In the data rows, 500 means zero.
Each row of this table is followed by its label. One hidden rule gives the labels. It looks at one to three of the table's principal directions, none of them among the few with the most spread.
[718. 305. 710. 250. 235. 372. 613. 534. 541. 438. 520. 746. 472. 413. 533.
 467. 594. 344. 681. 348. 295. 464. 690. 580. 399. 492. 387. 665. 436. 574.
 612. 476.] 6
[429. 401. 764. 477. 630. 460. 597. 539. 496. 494. 450. 485. 619. 519. 292.
 414. 492. 441. 809. 509. 519. 512. 569. 429. 499. 628. 340. 441. 543. 410.
 562. 558.] 2
[551. 459. 704. 484. 694. 372. 419. 534. 562. 655. 606. 491. 519. 547. 410.
 387. 486. 549. 681. 465. 593. 408. 559. 555. 538. 489. 449. 489. 536. 388.
 553. 633.] 4
[413. 563. 536. 481. 371. 520. 544. 548. 461. 452. 466. 480. 523. 527. 431.
 407. 439. 367. 576. 440. 515. 531. 490. 542. 582. 593. 469. 505. 571. 432.
 562. 534.] 4
[609. 381. 456. 393. 376. 526. 633. 519. 499. 565. 534. 616. 540. 440. 561.
 584. 569. 417. 478. 446. 470. 532. 514. 565. 361. 465. 387. 654. 365. 476.
 475. 434.] 6
[699. 507. 386. 398. 159. 593. 638. 572. 536. 467. 555. 621. 399. 407. 760.
 535. 642. 431. 296. 400. 412. 558. 534. 641. 270. 410. 466. 705. 402. 528.
 483. 397.] 6
[350. 478. 421. 585. 763. 516. 445. 386. 498. 563. 440. 437. 641. 556. 353.
 555. 426. 475. 454. 634. 536. 440. 470. 369. 578. 554. 585. 475. 520. 532.
 487. 593.] 7
[311. 633. 632. 658. 733. 491. 431. 428. 451. 502. 400. 401. 501. 544. 404.
 432. 498. 761. 602. 548. 615. 490. 494. 317. 605. 562. 486. 204. 630. 506.
 497. 502.] 0
[437. 672. 618. 572. 483. 558. 512. 552. 502. 542. 520. 439. 465. 521. 535.
 355. 559. 636. 529. 437. 642. 511. 501. 504. 481. 528. 427. 382. 604. 383.
 515. 507.] 1
[647. 359. 648. 407. 564. 406. 539. 561. 559. 561. 575. 549. 533. 500. 445.
 442. 496. 362. 635. 487. 484. 448. 615. 603. 450. 552. 406. 667. 469. 438.
 575. 650.] 4
[583. 568. 557. 511. 448. 472. 543. 561. 535. 579. 535. 539. 405. 486. 604.
 402. 573. 527. 482. 405. 505. 512. 557. 597. 391. 447. 475. 568. 517. 460.
 559. 549.] 7
[646. 492. 420. 494. 400. 536. 599. 574. 515. 556. 549. 550. 401. 454. 668.
 533. 583. 481. 391. 466. 495. 568. 520. 624. 337. 447. 427. 642. 397. 460.
 486. 483.] 6
[631. 366. 474. 364. 442. 477. 494. 454. 543. 471. 523. 593. 522. 462. 542.
 584. 539. 479. 459. 509. 415. 450. 539. 513. 470. 458. 502. 556. 433. 614.
 488. 433.] 7
[463. 594. 425. 571. 511. 579. 486. 501. 487. 462. 484. 418. 478. 509. 545.
 501. 496. 563. 394. 545. 556. 525. 453. 485. 505. 521. 525. 450. 537. 502.
 464. 487.] 2
[465. 593. 236. 473. 366. 630. 388. 424. 531. 370. 485. 430. 502. 488. 622.
 603. 507. 641. 217. 526. 447. 498. 316. 449. 517. 329. 740. 366. 542. 694.
 373. 251.] 3
[619. 444. 469. 492. 497. 514. 596. 541. 530. 580. 534. 554. 462. 454. 607.
 544. 594. 514. 445. 484. 482. 544. 523. 558. 312. 424. 437. 613. 399. 481.
 478. 476.] 4
[552. 597. 397. 543. 395. 521. 510. 522. 491. 454. 479. 497. 386. 478. 636.
 491. 517. 504. 345. 475. 456. 537. 505. 561. 449. 469. 571. 565. 513. 560.
 512. 512.] 5
[553. 570. 457. 585. 593. 537. 496. 524. 526. 622. 559. 466. 431. 502. 616.
 496. 572. 641. 392. 513. 609. 514. 488. 544. 405. 443. 465. 497. 471. 435.
 460. 511.] 2
[478. 640. 548. 467. 321. 547. 430. 557. 527. 351. 523. 417. 456. 509. 539.
 386. 491. 571. 494. 427. 497. 497. 437. 524. 550. 457. 597. 374. 644. 526.
 494. 407.] 7
[438. 462. 582. 499. 416. 496. 613. 509. 422. 393. 425. 535. 573. 458. 409.
 511. 466. 363. 610. 484. 427. 530. 556. 424. 478. 620. 439. 587. 493. 488.
 522. 557.] 4
[522. 451. 494. 543. 562. 478. 580. 557. 468. 634. 534. 525. 479. 509. 489.
 515. 488. 403. 555. 503. 566. 552. 526. 582. 469. 551. 365. 619. 400. 350.
 520. 599.] 6
[654. 420. 517. 371. 433. 490. 500. 545. 590. 542. 597. 546. 499. 496. 555.
 471. 543. 440. 484. 462. 483. 459. 527. 625. 439. 441. 483. 597. 473. 493.
 522. 491.] 6
[649. 354. 418. 425. 408. 506. 643. 524. 519. 456. 471. 598. 489. 435. 573.
 590. 547. 319. 429. 520. 341. 550. 570. 564. 332. 496. 474. 730. 380. 582.
 521. 511.] 0
[492. 434. 410. 392. 417. 490. 450. 396. 478. 399. 429. 553. 531. 473. 495.
 614. 488. 572. 463. 499. 406. 487. 436. 427. 584. 437. 575. 378. 488. 696.
 455. 304.] 1
[437. 475. 535. 530. 646. 528. 547. 499. 509. 575. 478. 456. 589. 528. 413.
 487. 502. 513. 560. 536. 569. 514. 475. 467. 475. 530. 441. 463. 506. 445.
 494. 514.] 4
[637. 370. 428. 407. 420. 479. 576. 559. 560. 616. 592. 603. 506. 480. 554.
 539. 527. 293. 466. 460. 432. 510. 526. 647. 373. 423. 480. 754. 366. 436.
 524. 541.] 3
[678. 275. 320. 409. 523. 494. 599. 510. 514. 630. 560. 596. 522. 443. 578.
 708. 539. 432. 420. 527. 456. 557. 453. 603. 341. 386. 422. 691. 258. 510.
 416. 412.] 6
[192. 674. 562. 597. 380. 532. 476. 512. 367. 251. 335. 369. 518. 552. 313.
 397. 340. 428. 664. 489. 479. 577. 425. 372. 751. 666. 567. 283. 691. 492.
 545. 485.] 6
[380. 503. 288. 573. 608. 546. 407. 402. 465. 419. 430. 411. 562. 536. 431.
 620. 384. 457. 355. 648. 472. 488. 407. 403. 629. 531. 662. 466. 505. 607.
 443. 505.] 5
[375. 676. 346. 555. 358. 596. 374. 491. 485. 329. 476. 378. 452. 526. 551.
 498. 440. 571. 351. 513. 477. 527. 347. 456. 611. 426. 713. 339. 606. 575.
 434. 363.] 3
[454. 699. 350. 616. 353. 570. 441. 558. 448. 409. 524. 400. 381. 521. 602.
 466. 423. 439. 329. 508. 543. 542. 447. 574. 583. 550. 595. 549. 553. 441.
 489. 577.] 3
[551. 395. 501. 489. 585. 459. 534. 510. 526. 603. 542. 548. 535. 503. 468.
 529. 497. 382. 529. 526. 488. 483. 547. 539. 447. 505. 460. 644. 417. 442.
 523. 598.] 5
[373. 635. 410. 596. 413. 565. 461. 521. 451. 275. 410. 365. 462. 512. 485.
 482. 407. 462. 431. 548. 425. 562. 418. 442. 573. 534. 666. 429. 609. 575.
 483. 483.] 5
[591. 544. 532. 553. 349. 531. 597. 595. 490. 263. 439. 476. 373. 435. 613.
 469. 541. 426. 459. 521. 342. 584. 589. 510. 351. 549. 530. 608. 523. 573.
 530. 544.] 6
[519. 357. 397. 478. 608. 462. 597. 442. 436. 642. 461. 577. 584. 478. 447.
 640. 470. 435. 497. 524. 526. 524. 492. 512. 479. 538. 386. 619. 356. 500.
 479. 527.] 6
[663. 385. 491. 336. 268. 562. 627. 533. 594. 403. 507. 621. 504. 426. 615.
 521. 635. 377. 433. 461. 316. 518. 566. 548. 289. 422. 505. 640. 443. 606.
 520. 382.] 5
[732. 351. 637. 415. 686. 393. 566. 608. 599. 889. 693. 583. 473. 503. 558.
 460. 620. 616. 648. 390. 669. 499. 524. 720. 318. 347. 258. 585. 350. 289.
 504. 509.] 4
[582. 447. 747. 491. 688. 405. 489. 623. 582. 699. 651. 472. 503. 557. 420.
 344. 512. 490. 735. 460. 642. 460. 569. 629. 473. 511. 350. 536. 508. 263.
 565. 657.] 6
[740. 382. 736. 321. 353. 437. 576. 634. 626. 544. 637. 620. 439. 461. 580.
 384. 640. 445. 664. 372. 440. 481. 628. 658. 327. 418. 370. 607. 462. 418.
 573. 480.] 6
[489. 491. 110. 569. 728. 629. 400. 373. 522. 588. 512. 387. 590. 554. 534.
 680. 419. 490. 118. 722. 617. 445. 381. 506. 577. 526. 618. 566. 440. 578.
 397. 550.] 0
[542. 482. 583. 547. 533. 482. 534. 555. 526. 458. 506. 494. 453. 497. 505.
 453. 517. 417. 547. 540. 447. 511. 593. 509. 432. 549. 484. 583. 500. 463.
 549. 613.] 4
[593. 539. 410. 461. 329. 542. 466. 540. 551. 444. 559. 516. 398. 478. 654.
 509. 555. 515. 372. 465. 435. 518. 471. 573. 440. 382. 586. 523. 483. 540.
 473. 401.] 5
[442. 546. 450. 502. 455. 551. 440. 485. 518. 398. 500. 439. 547. 521. 469.
 484. 447. 429. 430. 543. 468. 462. 469. 464. 556. 522. 622. 505. 567. 533.
 491. 522.] 6
[313. 660. 672. 682. 603. 448. 524. 554. 394. 582. 454. 435. 454. 544. 398.
 362. 450. 563. 702. 441. 645. 558. 518. 459. 588. 616. 385. 389. 579. 303.
 556. 633.] 6
[314. 595. 642. 560. 665. 514. 398. 475. 511. 476. 462. 358. 572. 555. 363.
 414. 487. 761. 657. 504. 594. 491. 382. 351. 593. 442. 551. 146. 655. 498.
 450. 362.] 3
[488. 473. 345. 510. 595. 531. 448. 401. 525. 521. 479. 496. 559. 500. 516.
 601. 498. 539. 334. 576. 473. 455. 453. 436. 488. 438. 620. 507. 473. 618.
 447. 467.] 7
[471. 396. 861. 386. 499. 339. 552. 636. 519. 673. 607. 568. 587. 552. 270.
 298. 452. 322. 967. 321. 564. 480. 565. 613. 563. 541. 307. 539. 521. 215.
 629. 618.] 1
[475. 661. 534. 566. 321. 468. 494. 559. 437. 407. 464. 495. 336. 476. 599.
 426. 503. 577. 515. 387. 460. 570. 496. 525. 512. 464. 539. 436. 563. 507.
 526. 465.] 2
[592. 484. 316. 444. 358. 580. 525. 500. 543. 430. 500. 518. 468. 463. 633.
 579. 542. 455. 297. 518. 401. 530. 455. 552. 402. 410. 595. 584. 455. 613.
 459. 393.] 0
[436. 488. 399. 477. 523. 551. 441. 419. 511. 461. 486. 471. 608. 515. 447.
 558. 453. 472. 401. 563. 489. 443. 447. 431. 562. 504. 604. 490. 524. 573.
 461. 480.] 7
[429. 495. 511. 541. 620. 462. 418. 421. 502. 490. 466. 492. 525. 510. 449.
 532. 490. 591. 514. 545. 468. 455. 494. 382. 546. 462. 589. 402. 523. 574.
 482. 485.] 6
[354. 586. 722. 571. 506. 480. 510. 497. 470. 398. 422. 484. 522. 517. 381.
 364. 493. 471. 668. 493. 477. 474. 606. 366. 558. 636. 486. 418. 631. 466.
 586. 609.] 6
[441. 473. 636. 539. 532. 490. 591. 524. 497. 339. 372. 476. 512. 490. 402.
 438. 501. 403. 637. 549. 363. 546. 588. 406. 451. 598. 505. 491. 569. 561.
 576. 558.] 6
[394. 514. 577. 549. 569. 492. 528. 467. 443. 480. 432. 482. 558. 493. 413.
 503. 488. 566. 595. 505. 521. 511. 497. 387. 518. 549. 463. 415. 529. 499.
 486. 493.] 4
[569. 454. 199. 491. 546. 506. 376. 454. 527. 597. 582. 493. 461. 539. 578.
 637. 424. 419. 265. 587. 521. 468. 417. 613. 595. 429. 616. 606. 391. 526.
 453. 518.] 5
[496. 595. 236. 443. 330. 625. 337. 429. 565. 318. 509. 420. 487. 496. 634.
 583. 496. 614. 194. 534. 409. 466. 326. 465. 541. 313. 805. 374. 571. 726.
 384. 258.] 6
[344. 569. 417. 589. 677. 546. 367. 345. 492. 470. 419. 432. 549. 538. 452.
 560. 486. 683. 395. 620. 540. 438. 445. 309. 625. 500. 623. 274. 572. 625.
 447. 436.] 7
[408. 541. 527. 543. 575. 488. 472. 482. 459. 589. 512. 474. 547. 531. 429.
 484. 459. 547. 555. 483. 611. 484. 464. 473. 578. 533. 457. 440. 517. 413.
 485. 529.] 4
[302. 608. 463. 581. 460. 540. 428. 467. 427. 345. 425. 401. 533. 531. 403.
 493. 390. 477. 512. 538. 487. 512. 423. 384. 661. 568. 615. 377. 598. 519.
 478. 490.] 2
[768. 277. 644. 372. 552. 310. 584. 589. 538. 809. 678. 699. 458. 484. 519.
 484. 536. 325. 673. 393. 552. 454. 672. 744. 414. 512. 244. 818. 303. 297.
 598. 708.] 5
[247. 709. 464. 581. 254. 624. 479. 510. 393. 139. 343. 353. 496. 501. 442.
 455. 405. 502. 498. 501. 417. 594. 376. 346. 640. 575. 654. 284. 683. 587.
 465. 360.] 6
[443. 365. 627. 404. 626. 477. 514. 426. 522. 585. 487. 553. 664. 504. 354.
 531. 540. 594. 671. 492. 534. 453. 481. 388. 509. 469. 414. 359. 484. 509.
 471. 380.] 4
[447. 398. 564. 455. 626. 477. 504. 478. 517. 598. 529. 503. 650. 528. 352.
 510. 466. 449. 621. 514. 549. 455. 480. 466. 528. 513. 454. 503. 479. 431.
 493. 524.] 2
[492. 323. 613. 307. 485. 414. 547. 473. 496. 575. 498. 590. 670. 496. 327.
 514. 464. 445. 729. 397. 484. 470. 464. 507. 550. 473. 410. 475. 472. 505.
 515. 403.] 6
[449. 589. 131. 576. 398. 593. 426. 385. 437. 357. 413. 469. 445. 469. 638.
 689. 451. 530. 141. 591. 403. 530. 385. 428. 546. 440. 731. 506. 466. 713.
 398. 397.] 2
[781. 211. 476. 281. 616. 407. 533. 473. 595. 722. 627. 638. 581. 458. 538.
 633. 571. 532. 503. 475. 511. 430. 513. 639. 370. 361. 384. 647. 315. 546.
 458. 431.] 0
[456. 512. 429. 530. 523. 543. 541. 496. 502. 542. 503. 483. 584. 521. 453.
 485. 452. 321. 420. 536. 518. 474. 518. 521. 488. 583. 523. 667. 504. 446.
 530. 651.] 5
[600. 533. 639. 383. 183. 419. 548. 606. 447. 435. 531. 597. 366. 472. 558.
 388. 491. 411. 650. 317. 478. 537. 578. 659. 573. 565. 367. 544. 521. 433.
 595. 503.] 4
[490. 453. 810. 510. 671. 371. 511. 552. 492. 624. 550. 512. 533. 537. 343.
 364. 480. 496. 812. 460. 614. 453. 619. 511. 560. 622. 309. 481. 533. 317.
 589. 678.] 7
[533. 447. 544. 552. 630. 430. 524. 497. 482. 592. 499. 539. 459. 489. 501.
 531. 521. 545. 561. 515. 512. 515. 551. 493. 458. 497. 429. 526. 431. 469.
 508. 556.] 3
[439. 531. 296. 581. 593. 559. 423. 346. 480. 454. 426. 487. 517. 482. 558.
 655. 508. 629. 261. 620. 461. 464. 453. 343. 510. 456. 653. 439. 478. 681.
 412. 437.] 7
[318. 613. 851. 548. 582. 439. 463. 520. 466. 469. 451. 430. 536. 531. 332.
 314. 508. 728. 837. 404. 592. 492. 499. 357. 595. 532. 427. 173. 683. 423.
 533. 448.] 3
[463. 763. 357. 607. 359. 626. 393. 493. 513. 386. 499. 399. 342. 477. 735.
 494. 591. 824. 242. 470. 519. 545. 365. 448. 448. 313. 686. 274. 594. 607.
 387. 274.] 3
Here are more rows. What is the label of each one?
[625. 307. 772. 407. 841. 292. 497. 519. 553. 976. 673. 617. 571. 548. 376.
 435. 550. 628. 821. 395. 750. 408. 574. 632. 504. 457. 188. 496. 386. 251.
 549. 601.] -> 1
[490. 521. 451. 557. 536. 469. 462. 473. 455. 588. 523. 532. 443. 512. 531.
 541. 484. 521. 468. 511. 565. 496. 517. 512. 567. 526. 458. 511. 444. 444.
 496. 552.] -> 1
[410. 615. 286. 566. 478. 568. 434. 445. 453. 533. 490. 446. 498. 517. 554.
 566. 455. 575. 307. 508. 568. 511. 369. 488. 570. 446. 603. 447. 504. 526.
 427. 434.] -> 6
[364. 566. 746. 577. 603. 407. 445. 455. 453. 398. 389. 474. 475. 503. 390.
 414. 505. 706. 726. 478. 471. 489. 548. 311. 583. 529. 510. 233. 631. 567.
 534. 470.] -> 6
[339. 794. 562. 572. 322. 524. 311. 530. 448. 244. 458. 326. 368. 520. 538.
 375. 447. 814. 535. 403. 518. 539. 334. 418. 684. 402. 691.  93. 741. 583.
 440. 279.] -> 0
[642. 431. 385. 398. 234. 565. 577. 539. 551. 311. 483. 571. 428. 426. 654.
 573. 573. 373. 363. 500. 274. 560. 518. 546. 343. 411. 591. 630. 436. 647.
 488. 371.] -> 5
[472. 615. 547. 543. 371. 539. 531. 574. 476. 443. 507. 464. 440. 482. 556.
 433. 528. 554. 517. 428. 514. 556. 472. 513. 451. 475. 492. 459. 548. 444.
 487. 454.] -> 4
[548. 366. 546. 475. 698. 459. 548. 476. 527. 690. 536. 548. 580. 504. 443.
 545. 538. 526. 572. 524. 573. 475. 527. 507. 434. 488. 378. 543. 407. 436.
 491. 533.] -> 1
[377. 595. 626. 564. 430. 439. 410. 550. 450. 390. 512. 439. 461. 517. 422.
 421. 420. 516. 666. 442. 476. 510. 464. 442. 613. 490. 579. 394. 585. 434.
 500. 510.] -> 5
[268. 464. 793. 462. 558. 420. 425. 448. 452. 318. 379. 458. 614. 547. 200.
 413. 412. 546. 891. 503. 450. 470. 503. 281. 742. 606. 494. 166. 659. 538.
 549. 419.] -> 5
[595. 453. 612. 356. 323. 482. 562. 541. 543. 514. 542. 605. 494. 464. 545.
 443. 587. 496. 583. 371. 459. 495. 540. 567. 424. 439. 425. 513. 493. 495.
 534. 402.] -> 2
[440. 645. 492. 581. 302. 526. 523. 459. 408. 291. 372. 534. 374. 429. 617.
 520. 550. 621. 423. 462. 384. 556. 537. 370. 479. 509. 565. 405. 550. 646.
 489. 410.] -> 2
[432. 379. 838. 448. 723. 345. 455. 511. 520. 617. 542. 508. 616. 554. 243.
 389. 459. 533. 903. 461. 576. 426. 552. 446. 611. 543. 373. 366. 547. 368.
 562. 567.] -> 7
[617. 261. 817. 376. 620. 288. 621. 628. 518. 810. 651. 641. 592. 516. 312.
 398. 478. 280. 924. 362. 584. 468. 634. 675. 456. 557. 202. 734. 375. 194.
 619. 720.] -> 1
[575. 365. 518. 451. 657. 440. 506. 464. 514. 638. 535. 552. 548. 503. 462.
 565. 510. 532. 552. 529. 555. 464. 525. 521. 496. 499. 399. 526. 411. 484.
 489. 520.] -> 3
[626. 526. 252. 334.  70. 569. 492. 514. 491. 384. 563. 580. 460. 453. 669.
 563. 463. 301. 241. 405. 407. 489. 448. 667. 531. 463. 604. 710. 458. 582.
 482. 425.] -> 1
[568. 348. 419. 497. 747. 455. 528. 467. 524. 752. 567. 539. 597. 518. 449.
 594. 483. 436. 470. 562. 586. 460. 505. 560. 445. 491. 422. 668. 360. 423.
 482. 619.] -> 2
[483. 498. 367. 485. 481. 569. 461. 459. 483. 459. 509. 458. 549. 499. 511.
 589. 466. 518. 384. 556. 533. 490. 420. 477. 547. 501. 539. 479. 480. 538.
 422. 434.] -> 4
[570. 409. 474. 448. 422. 488. 597. 528. 493. 468. 471. 567. 491. 474. 505.
 529. 499. 322. 508. 505. 407. 538. 561. 558. 449. 552. 453. 652. 434. 516.
 549. 544.] -> 3
[660. 349. 639. 450. 685. 403. 579. 575. 556. 777. 621. 571. 516. 517. 472.
 458. 548. 453. 653. 468. 623. 479. 594. 655. 404. 516. 272. 650. 387. 311.
 555. 641.] -> 3
[307. 718. 347. 630. 321. 652. 455. 516. 404. 246. 414. 335. 452. 500. 539.
 524. 427. 568. 372. 535. 496. 602. 335. 398. 594. 517. 644. 326. 600. 538.
 400. 358.] -> 6
[409. 477. 356. 492. 567. 578. 479. 382. 504. 455. 421. 474. 628. 513. 441.
 588. 468. 481. 364. 598. 473. 459. 445. 391. 543. 522. 600. 470. 519. 630.
 463. 458.] -> 0
[564. 535. 430. 504. 451. 516. 497. 568. 513. 618. 618. 495. 474. 524. 557.
 469. 469. 374. 420. 473. 598. 486. 499. 654. 502. 524. 463. 675. 457. 345.
 513. 628.] -> 3
[487. 540. 428. 516. 578. 482. 392. 479. 510. 580. 541. 455. 470. 550. 507.
 498. 454. 568. 452. 514. 585. 472. 439. 547. 614. 465. 540. 425. 517. 485.
 488. 496.] -> 5
[728. 439. 672. 503. 646. 347. 490. 657. 588. 832. 758. 551. 410. 528. 557.
 375. 535. 437. 622. 412. 652. 440. 621. 760. 390. 454. 338. 758. 397. 200.
 570. 774.] -> 4
[427. 482. 895. 547. 710. 332. 485. 556. 498. 571. 505. 488. 518. 554. 286.
 302. 467. 509. 902. 455. 566. 451. 637. 457. 586. 621. 362. 407. 602. 342.
 628. 696.] -> 4
[553. 561. 565. 615. 551. 419. 541. 564. 460. 579. 521. 512. 381. 470. 575.
 464. 524. 563. 531. 443. 521. 543. 558. 546. 400. 480. 451. 587. 465. 423.
 518. 616.] -> 0
[402. 471. 280. 515. 772. 541. 363. 340. 495. 669. 519. 423. 669. 553. 419.
 652. 425. 669. 340. 603. 666. 416. 323. 422. 627. 432. 581. 376. 472. 557.
 368. 421.] -> 4
[349. 455. 825. 524. 676. 376. 457. 504. 470. 557. 512. 493. 610. 563. 226.
 370. 417. 438. 872. 490. 578. 424. 593. 403. 666. 655. 387. 417. 576. 326.
 587. 676.] -> 7
[514. 395. 422. 412. 505. 565. 458. 406. 577. 371. 461. 512. 582. 476. 501.
 609. 553. 540. 407. 597. 362. 457. 466. 374. 454. 408. 636. 421. 493. 702.
 437. 329.] -> 6
[697. 305. 508. 399. 619. 404. 544. 498. 573. 705. 588. 624. 520. 480. 530.
 556. 554. 443. 512. 488. 487. 449. 581. 614. 380. 433. 414. 693. 357. 486.
 527. 571.] -> 7
[429. 731. 507. 638. 371. 525. 419. 613. 474. 389. 559. 365. 395. 527. 547.
 361. 415. 442. 452. 460. 526. 516. 472. 553. 550. 526. 634. 545. 622. 384.
 513. 639.] -> 6
[408. 456. 999. 434. 415. 381. 639. 652. 480. 431. 479. 539. 578. 515. 236.
 228. 473. 280. 999. 351. 459. 514. 664. 492. 521. 685. 299. 511. 627. 288.
 681. 659.] -> 5
[472. 509. 573. 576. 679. 481. 495. 449. 512. 496. 435. 478. 508. 517. 456.
 465. 515. 535. 510. 586. 504. 463. 595. 417. 501. 591. 492. 472. 551. 544.
 549. 617.] -> 4
[463. 542. 140. 611. 634. 552. 444. 403. 445. 588. 456. 440. 476. 515. 583.
 680. 435. 576. 205. 603. 558. 538. 358. 506. 546. 442. 611. 510. 415. 591.
 402. 467.] -> 6
